(in the rows, 128 means zero)
The same turns and mirrors carry the whole set onto itself and the rows of a family onto each other. Which other rows belong to the same family as each row named below? List them in the order they appear above.
These 16 rows form 4 families of 4 rows each.
U: [ 73 130 135 107 132 123 138 160 130 103 115 159 125 126 126 134 140 188
 110 105 115 147 122]
S: [133 131 129 127 117 110 129 130 148 105 149 125  87 161 127 139 118 143
 124 146 153 127  80]
E: [ 92 104 117 121 145 102 147 132 148 166  89 150 131 141 151 144 115 156
 140 122 118 133 113]
P: [106  92 125 135 125  99 153 140 143 169  96 152 141 139 141 140 123 157
 128 117 106 122 112]
Y: [144 131 124 111  99 129 120 132 140 108 152 130 103 176 122 142 126 136
 127 132 145 126  94]
L: [126 107 121 129 128 130 133 183 119 131 153 141 130 139 137 138 110 147
 116 160 171  98 137]
W: [131 114 106 140 114 116 141 174 128 124 161 147 134 139 129 138 112 148
 105 163 172 120 144]
N: [ 84 150 114 109 131 139 146 147 131 119 124 172 139 122 125 124 132 185
 109 108 116 149 124]
G: [ 80 148 127 114 126 126 144 152 132 130 122 164 143 125 129 120 136 182
 103 101 120 159 121]
A: [134 135 126 112 128 131 121 132 138 108 159 120  90 166 136 148 122 152
 131 132 159 137  90]
R: [106  96 122 122 130 113 163 126 128 167 101 148 140 154 154 138 131 167
 144 120 116 137 126]
V: [ 93 104 129 121 136 105 150 125 145 174  89 153 126 136 146 143 127 157
 123 119 118 132 116]
Q: [139 122 117 116 121 117 128 139 146 106 157 132  81 168 127 145 111 151
 127 146 152 124  85]
H: [138 111 102 137 125 116 132 177 118 115 165 143 129 137 135 133 110 144
 115 158 165 112 137]
K: [ 89 130 125 118 124 127 143 148 146 114 135 166 127 122 123 126 139 182
 104  99 110 169 121]
Z: [118  87 113 143 118 123 113 177 131 122 154 141 125 140 138 127 113 149
 108 160 172 120 135]

Same family as N: S, E, W
Same family as A: P, L, K
Same family as V: G, Q, H

